In the data rows, 128 means zero.
Here are some points:
[137 154  72 156 105 135 110 118 129 139 167]
[101 234 140  81 255 184 107 116  69  27  22]
[115 114 119  99 160 174 107 180  79  95 107]
[130 182  79 122 211 107 112 110  65 133  99]
[127 142 102 104 130 130 117 107 111 131 170]
[109 108 146 118 104 107 128 163 122 130 255]
[ 96 116 154 112 130 119 121 159  89 116 130]
[108 122 164 141 134 107 123 112 247 111 134]
[122 214 116  91 250 122 107 124  59  77  70]
[144  99 115 119  82  95 159 159  88 180 131]
[112  97 233 149  80 118 189 125 143 129 121]
[133  99  81 173 102 121 130 138  98 155 153]
[129 109 118 120 119 160 108 128 121 106 156]
[110 108 157 176 117 134 116 120 255  87 132]
[136 111  80 143 163 105 109 118  83 135  97]
[126 192 135  81 255 166 118 118  63  36  53]
[109 104 167 118  91  99 133 124 181 138 169]
[103  94 182 145  85  71 139 123 244 130 135]
15 more points follow, each with its number after it:
[150  94 116 116  88 154 119 136 130 151 157] 0
[152 111 151 119  78  86 123 127 132 150 153] 1
[101  97 177 141  80 101 135 114 246 122 153] 2
[148 180  99 107 106 167 105 104 156 140 150] 3
[177 255  96  99 108 243 118 120  66 110  93] 4
[138 193 106  83 197 148 121 112  69 100  98] 5
[145 111 122 102 136 111 129 138 117 121 124] 6
[116 116 150  87 171 113 166 158  68 104  41] 7
[128 106 105 155  90 105 162 150 114 122 149] 8
[100 109 198 128 138 106 136 103 245 100 117] 9
[128 106 169 133  85 110 131 146 143 156 154] 10
[146 162  37 183  96 162 105  92 136 138 174] 11
[183 125 109 115 169 158 129 164  60 205  58] 12
[172  95  28 228  51 146 137 120 131 187 153] 13
[135 231  99 112 176 149 110 115  71 123 112] 14
Which three of these numbered points are nearest to each point below, looking only along the 3 directions in which the first points spread most? Their numbers follow each, nearest first.
[167 100  75 185  60 146 113 132 135 153 233] > 13 0 8
[142 126 110 105 184 117 131 129  62 125  53] > 4 5 14
[191 105  81 128 121 115 124 122 100 180 115] > 0 8 6
[ 76 164 140  74 237 152 112 118  78  31  40] > 5 7 4
[104 112 184 144 116 110 133 123 174 112 152] > 10 1 2
[147 100 108 149  82 119 111 158  88 145 164] > 8 0 1
[100 114 168 120 187 137 120 155 121  61 215] > 6 8 3
[155 105  90 143  88 106 141 124  99 181 118] > 0 8 1
